Rotation paths and how fast each direction turns (degrees each step)
Each turn is a multiple of 5 degrees from 10 to 175, or 0.
path 1
[-22.5 -21.5   5.6  -8.0  -2.7  34.7  -1.0 -19.8  -4.5  -7.8   8.0  35.3
 -35.2 -11.4  -1.3  13.6   1.2  40.8  10.8  11.8  13.0   6.6  24.1  -6.2
  -1.5  -9.8  -4.8]
[-24.3 -16.4   9.1  -7.9  10.4  47.3  -7.6  -2.2   1.7 -25.7   8.9  21.6
 -31.9 -18.0  -5.5  33.4  -1.7  18.1   0.3  17.5  11.0   0.1   4.6   3.6
 -15.5   1.3 -16.1]
[-19.6 -12.6  20.8 -11.3 -27.7  47.0   9.0  -8.7   5.0 -17.7   3.0  17.6
 -30.1 -14.9  12.7  24.3 -18.6  16.4   0.4  23.0  -2.4  -0.2  13.8   6.5
 -14.1  -4.9  -4.4]
[-22.5 -11.0  23.4   0.6 -11.1  51.5  -9.5   2.1 -11.8   1.8  -9.0  27.8
 -19.2  -2.5  11.6  21.2  -7.9  30.0   5.4  23.7   9.6  -1.9  20.0  -5.5
  -1.2 -20.1  -5.8]
[-26.3 -10.9  12.3   2.7 -12.5  45.1 -28.7   1.9 -12.3 -18.8 -10.1  16.1
 -13.9 -16.2  -3.1  34.8  -7.1   9.3   0.6  14.8  -6.8 -10.8   8.7 -10.6
 -21.5 -20.3 -19.3]
[-20.7 -13.6   8.0  -7.9 -34.0  27.8 -11.9 -24.5  -1.1  -9.6  -7.8  25.6
 -26.0 -16.9   4.5  15.8 -14.7  21.2   8.1   7.0 -16.4  -5.4  20.9  -9.0
 -20.9 -26.8 -12.8]
[-25.1 -15.3   3.2  -7.3   5.3  27.0 -19.9 -15.9  -3.2   1.3  -8.4  37.3
 -27.7 -10.6   4.0  16.4  -4.6  37.6  15.6   7.7   5.6   0.4  15.4  -8.9
 -10.3 -22.9 -25.0]
[-24.6  -8.8   2.2 -15.2   2.3  29.9 -17.3 -11.9   9.4 -21.1  -2.2  20.2
 -30.8 -20.6   2.9  31.3 -16.9  19.0   5.9   9.7   2.0  -1.8  -3.4   5.0
 -26.7  -7.1 -34.9]
[-19.0  -2.2  13.7 -18.9 -24.1  29.8   3.0 -16.6  11.0  -6.5  -5.8  20.6
 -31.1 -10.0  24.3  17.0 -29.7  33.0   7.3  17.5   4.7   6.0   7.8   8.5
 -16.1  -7.8 -22.0]
[-24.0   4.2  13.5  -4.0  -4.2  39.8 -19.8   3.8  -9.8  -1.4 -12.6  18.2
 -15.0  -2.5  19.6  25.7 -19.2  39.7   7.0  19.4  24.1   4.8   4.6  -0.6
  -7.9 -12.2 -23.6]
[-24.6   6.6   6.8  -4.8 -26.6  35.7 -27.6  -2.6 -13.2 -23.7  -9.4   0.4
 -12.0 -15.3   8.2  33.6 -22.8  18.6  -2.5  10.4   7.0  -0.2   0.8  -5.7
 -25.9 -10.3 -23.8]
[-21.1   1.5   2.7  -7.0 -41.5  23.4 -16.3 -23.6 -14.1  -8.5  -5.8  13.9
 -19.6 -10.6  13.4  13.1 -21.0  38.9   6.3   5.2   5.2   6.8  21.2 -12.9
 -15.0 -20.8 -10.7]
[-25.9  -4.1  -7.4  -4.0  -1.8  24.3 -29.6 -16.4 -18.4 -13.3  -1.7  18.7
 -22.0 -13.9  -3.1  22.0  -3.7  44.0  10.1   0.3  22.6   7.6  13.5 -15.3
 -11.0 -13.4 -20.4]
[-25.3  -7.0  -6.7 -13.9 -15.0  24.4 -14.5 -23.5  -1.8 -34.1  10.5   7.7
 -32.1 -25.8  -3.4  28.1 -14.0  26.6   3.3   2.7  11.4   7.8   4.5  -3.1
 -25.9   2.8 -20.6]
[-20.7  -6.3   5.3 -14.3 -21.5  31.0   5.8 -22.1   0.6 -13.4  10.7  18.6
 -34.7 -12.5  12.4  13.8 -16.1  44.6   6.7  12.8  22.1  15.5  15.9   2.2
  -7.6   2.8  -5.8]
[-24.9  -3.4  11.5  -3.2   2.9  47.2 -11.5   2.5 -12.8 -17.9   5.0  13.0
 -23.6  -8.8   4.7  30.6  -5.3  36.4  -0.1  19.7  30.5   8.8   6.9  -0.5
  -6.4   3.7  -9.7]
[-21.9  -2.0  13.6  -3.8 -33.0  47.5  -7.1  -3.9 -10.8 -31.3   5.0   0.5
 -20.1 -17.6   4.0  33.0 -16.8  14.8  -7.1  17.6   6.8   2.6   9.4  -1.9
 -20.0  -0.5  -2.6]
[-20.1  -9.9  14.1   0.1 -34.2  43.5  -7.1 -12.1 -19.6  -9.7  -0.9  19.2
 -19.5  -7.3   3.8  16.8  -6.9  34.9   2.8  13.5   7.4   5.0  27.6 -14.5
  -3.2 -17.3   7.8]
[-26.8 -16.6   3.2   4.1  -2.5  41.2 -26.4  -7.8 -20.5 -20.1   1.7  21.6
 -20.4 -17.0 -15.4  27.8   6.9  26.7   3.6   8.3   8.1  -2.3  18.2 -17.1
 -11.8 -17.2  -7.9]
[-22.6 -21.0   2.7  -9.9 -21.7  33.9  -7.2 -24.9   1.0 -28.7   8.7  21.3
 -34.0 -25.7  -9.4  24.1  -5.9  14.9   4.1   6.4 -10.9  -1.6  16.8  -6.1
 -23.2  -9.6  -9.7]
[-20.1 -20.5  11.0 -11.8  -5.2  35.9   4.1 -18.7   3.6  -4.4   5.2  37.1
 -36.8 -12.5   5.6  13.8  -4.5  35.2  10.7  15.9   5.7   4.7  23.6   0.5
  -4.4 -11.2  -7.9]
[-25.7 -14.9  14.2  -6.6  12.4  48.9  -9.9   4.8   2.2 -16.4   1.2  24.0
 -28.5 -14.8   1.3  34.1  -5.7  17.8   3.8  20.8  10.1  -2.0   3.0   5.5
 -13.2  -4.7 -22.1]
[-20.7  -8.4  22.1 -10.1 -28.8  46.1   0.2  -5.1   6.5 -15.9  -4.4  15.6
 -26.2 -14.3  14.2  27.6 -21.9  11.0  -0.7  22.7  -7.1  -4.8   7.8   5.8
 -19.9  -9.6 -13.0]
[-23.1  -7.1  20.9  -1.1 -19.8  42.7 -12.4  -2.3  -9.7   5.3 -15.2  27.9
 -17.1  -2.1  16.7  18.8 -13.6  32.8   8.0  20.6   3.1  -3.1  19.2  -8.1
  -5.5 -26.4 -10.4]
[-26.4  -7.7   6.0   0.2  -6.9  36.9 -35.2  -1.1 -13.2 -13.6 -13.6  17.2
 -15.1 -16.0  -1.7  31.3  -7.6  17.9   4.1   9.1  -3.6  -8.8   7.8 -12.7
 -23.4 -23.9 -26.7]
[-21.9  -9.1   2.7 -12.3 -31.2  20.8 -16.1 -27.1   1.1 -14.0  -7.5  20.8
 -27.4 -19.7   5.9  18.5 -19.9  22.6   8.6   4.4 -14.0  -2.5  14.4  -7.8
 -25.5 -23.0 -22.2]
[-23.6 -10.8   1.3 -12.6  -0.6  21.8 -15.5 -21.0  -1.2   1.8  -5.9  35.8
 -30.6 -11.3   9.9  13.1 -11.6  45.1  15.7   6.4  11.8   5.4  11.9  -5.5
 -10.1 -17.4 -27.0]
[-25.1  -3.2   1.6 -14.3   5.4  30.0 -19.4  -8.8   4.6 -19.5  -0.9  15.2
 -29.1 -18.7   6.9  32.7 -17.9  26.7   4.0   9.6  14.9   2.0  -4.9   5.5
 -23.8  -2.0 -36.9]
[-19.7   3.4  12.3 -16.7 -30.5  30.8  -0.8 -14.3   5.4 -14.1  -2.9   9.3
 -28.3 -11.4  23.7  21.4 -32.3  30.2   2.7  17.6  10.9   7.2   4.7   6.7
 -18.9  -3.4 -18.0]
Directions:
[ 0.0 -0.9  1.5  2.3  6.2  0.2  1.2  0.6 -4.3 13.1 -2.3  8.9  1.0  7.2
  4.0 -6.9  3.9 13.1  5.0  1.7  8.3  3.3  6.6 -2.7 11.1 -4.4  3.2] | 125
[ -0.9  -4.4  -8.6   2.3  -2.8  -8.7  -9.2 -10.0  -5.5  -1.0  -0.8   3.4
   0.5  -4.1  -9.7  -3.3   6.4   1.0   3.4  -9.4  -7.2  -2.0   5.7  -9.9
  -2.7  -8.5  -0.4] | 55
path 2
[-15.6   8.6 -14.3 -14.0   1.1  23.9   0.9 -40.2  -8.1 -25.6  19.6 -16.6
 -12.3  24.2  17.5   8.7 -11.2   1.2  25.2   3.9  -8.4  -7.9   7.8  11.1
  -6.3   4.1  20.6]
[-15.6  -8.1 -10.0 -32.5   8.5   9.7 -15.9   1.5   5.1 -17.3  24.3   4.6
  13.8   5.3  27.8  18.0  -6.2   8.6  31.6  -0.7  16.2  -5.1 -18.3  14.0
  -4.3 -14.7  27.4]
[ -0.4  -0.8  -7.4 -16.3  10.5  -2.0  11.1 -16.7   1.5 -26.5  40.6  11.8
 -15.7  13.2  20.0  -2.3 -21.3  15.7  24.2  29.8   3.3 -17.3   4.4  -8.6
   3.8   6.8  15.3]
[ 12.8 -15.2 -18.1 -34.8  -5.9  19.9  -2.8 -21.3  17.8 -28.5   2.7  15.3
  -9.0  11.0  33.7  14.7  -5.1 -12.1  18.3   7.7   1.9  -8.6  -7.2  11.6
  11.6  -7.5   6.6]
[-24.8   2.0 -21.6 -27.6  -6.1  19.0   7.3 -12.5  -6.8 -15.1  31.4   1.6
  -6.5  10.4  20.2   9.1 -13.7   0.6  10.1  10.7 -17.9 -12.3  10.7  22.9
 -12.8  18.8  26.3]
[ -6.7 -12.4 -16.4 -11.2   0.7   4.4  -2.4 -11.4  15.8  -1.6  16.5  10.4
  11.3  13.5  38.8   6.4  -9.7  -0.7  39.2  11.0  26.7   1.7  -8.9   7.6
   0.8   5.8  30.9]
[  5.5 -22.7   8.8 -32.9   3.3  -2.6   0.5 -12.7   4.0 -10.5  34.1   2.5
 -17.1  -0.8  26.4   8.7 -17.5  10.5  11.7  25.3  -4.9 -25.0   0.9   4.1
  11.9  19.3  18.6]
[  2.3  -5.2 -15.4 -21.2 -10.2   7.7  16.5 -29.9  25.5 -27.2  20.9  16.4
  -4.0  11.9  27.8   8.3   7.2 -20.3   3.7   6.2   6.3   6.6  -7.8  18.6
  11.3  12.3  22.0]
[-29.2 -14.9 -19.4 -32.3 -12.2  15.0  -9.1  -8.4  14.0   2.0  24.2 -20.0
  -9.3  15.3  18.2  13.9 -22.2  -6.4  10.0  18.3  -5.0  -2.8  -2.9   9.2
  -5.5  23.1  15.3]
[ -9.7 -15.4  12.4  -2.9  -3.6   4.9  -7.9 -24.9  10.0  -9.5  27.4   1.4
  10.8  25.6  31.0   3.7  11.1   7.2  29.2   8.8   9.9   0.6 -11.3   9.1
   8.3  14.6  37.3]
[  0.3  -8.4   6.0 -37.7  10.4  -8.9   0.7 -22.9  15.8 -16.5  36.4 -19.3
 -18.5  -4.4  16.5  19.5 -19.0  -0.5   5.5  10.6  15.6  -8.7 -14.0   4.3
  11.5   7.7  18.5]
[-16.9  -9.1  -6.1 -24.8  -9.7  10.9   0.7 -14.1  31.5 -40.5  31.2  12.0
  -2.6  28.2  10.4   0.6  10.2  -7.3   4.7  20.8  -3.8   7.4  -9.8   4.2
  11.6   5.8  11.7]
[-15.7  -2.4 -15.5 -19.1  -9.5  20.9 -10.7 -38.6   4.2  -8.9  17.4 -28.6
 -15.3  30.5  17.5  17.4 -21.7  -1.0  19.0   4.3   1.2  -2.6  -7.8   2.0
  -2.8   4.0  13.5]
[-21.0  -9.9  12.2 -25.1  13.0  11.7 -16.2  -7.3   3.4 -27.2  29.5  -5.0
  12.5  11.9  19.3   9.5  10.9  11.8  29.8   4.0   4.0  -4.7 -10.4  18.1
   1.1  -6.4  32.3]
[ -1.2   9.6 -10.9 -20.5   7.5  -6.7   8.1 -24.4   6.6 -23.8  45.1   1.9
 -14.9  12.6  14.9  10.0 -26.5  10.7  14.3  13.8  22.6  -8.0 -13.7 -10.1
   3.2  -6.5  16.0]
[ -3.7 -17.1 -10.6 -35.0   1.0  21.7  -8.9 -11.2  20.7 -41.4   8.6   5.9
  -6.7  18.3  19.5   5.2  -2.1  -5.6  24.6  22.2  -7.3  -7.0  -1.8   4.8
   9.9  -7.5  -0.5]
[-12.9  10.3 -19.2 -20.0 -10.5  23.5   3.7 -30.0 -14.3 -16.6  27.1   1.4
  -6.8  22.9  25.2  15.0 -15.3   6.0  10.4  -3.9 -10.7 -12.9  -3.9  14.5
  -9.5  -0.7  25.1]
[-16.3  -8.6 -16.8 -23.9  18.0   8.8  -5.2  -0.4  11.5 -17.1  17.8  -0.8
  11.0   0.8  30.4   5.5  -8.2   1.3  46.0  11.9  19.4  -1.9  -0.9  14.6
  -4.1  -0.5  25.9]
[  9.4 -10.7  -3.3 -24.0  -5.2   0.0   2.8 -11.1  -1.5 -12.7  40.5  23.5
 -12.1  14.1  28.6   5.7 -20.9  17.9  12.0  21.8   1.7 -23.1  -9.8  -7.1
   5.9   5.7  19.3]
[  8.0 -10.0 -17.4 -28.6   3.0  14.0  12.9 -29.7  19.9 -33.3   5.0   6.1
 -11.1   3.3  31.3   6.3  -2.1 -20.9  20.4  11.1  -0.8  -3.9   7.8  20.7
  11.8   9.8  13.5]
[-23.4  -9.6 -22.8 -33.7 -20.8  16.6  -2.7  -2.7   2.3  -0.8  29.9   6.4
  -0.1  13.3  26.1  17.4 -15.6  -0.8   1.2   6.8  -9.8  -7.7  -9.7  18.0
 -10.3  13.8  25.5]
[-10.5 -13.6  -6.2  -0.8   6.0   3.7   2.9 -21.0  12.5  -4.7  22.0  -4.8
   3.9  15.6  32.7  -1.5  -4.9   1.9  41.3  19.3  15.4   1.1   5.0   7.9
   4.2  23.2  31.8]
[  9.1 -22.9   8.9 -39.6  -4.0  -3.5  -6.6 -14.2  12.7  -4.7  32.3   1.6
 -11.2  -2.1  29.9  19.4 -12.4   3.8   2.7  10.9   7.3 -16.6 -19.3   6.7
  14.4   8.9  20.8]
[-13.7  -2.2  -8.8 -20.7  -2.9   4.2  17.5 -27.0  26.7 -34.4  31.9   4.3
  -9.5  14.5  12.6   0.9   5.1 -15.0   3.0  18.7  -3.3   7.0   3.5  14.4
   9.2  22.9  19.6]
[-19.3 -16.2 -17.5 -28.6 -19.9  17.2 -16.5 -19.0  17.9   2.4  17.4 -17.7
  -4.1  28.4  22.7  20.5 -18.0  -7.0  11.1   6.1   6.3   2.7 -19.6   3.9
  -0.4   7.4  14.8]
[-19.3 -10.5  20.0 -11.2   9.7   5.5  -8.7 -23.5   2.9 -20.8  34.5 -14.6
   3.9  17.6  18.5   2.6   9.0  12.9  28.2  12.2  -1.0  -6.4  -0.3  12.9
   4.6  17.2  34.6]
[  2.0  -1.7  -2.7 -30.4   4.6  -7.0  -0.3 -22.7  19.3 -20.2  36.4  -4.9
  -8.0   6.7  18.1  19.6 -14.4  -0.2   7.7   2.1  30.1  -0.3 -26.6  -1.4
  10.6  -9.8  18.7]
[-19.3  -9.8  -5.0 -31.1  -0.7  14.1  -3.2 -10.6  23.2 -42.4  29.8  -2.4
 -13.7  23.8   4.2  -0.3  -4.4  -0.2  12.9  29.8 -12.6  -3.3   2.1  -0.3
   7.9   5.4   2.2]
[ -6.9   2.6 -15.6 -17.0 -15.4  24.4  -8.8 -37.8   0.3 -16.5  15.6  -6.3
  -3.5  33.5  26.8  18.6  -8.5  -0.2  17.6  -7.4   3.6  -1.3 -16.0   7.2
  -3.2 -10.5  21.8]
Directions:
[  5.4  -1.8  -1.8  -1.8 -10.8   0.8  -4.5   1.6   1.4   5.8  -0.1  11.0
   5.3   5.1   5.9   6.5   1.5   0.7  -6.3  -8.7   6.2   1.9 -14.6  -2.1
   0.8  -9.7   1.4] | 175
[  2.0  -8.2  -1.1   6.8  -5.5   2.2  -5.6   0.9   3.4   5.6  -3.9   0.8
  -2.7  13.0   1.7  -6.0  -5.1   4.8   8.4  11.0  -0.3  -0.4   1.0 -13.0
   2.0   2.0  -7.6] | 115
[  6.0   1.5  -8.5   0.5   4.7  -1.4   1.7  -8.5   5.3   3.5 -10.0 -10.2
  -3.4  -4.3   3.3   3.7  -7.2  -9.1   7.2  -4.2  13.5   4.7  -1.0  -0.7
   1.3  -3.1  -3.3] | 155
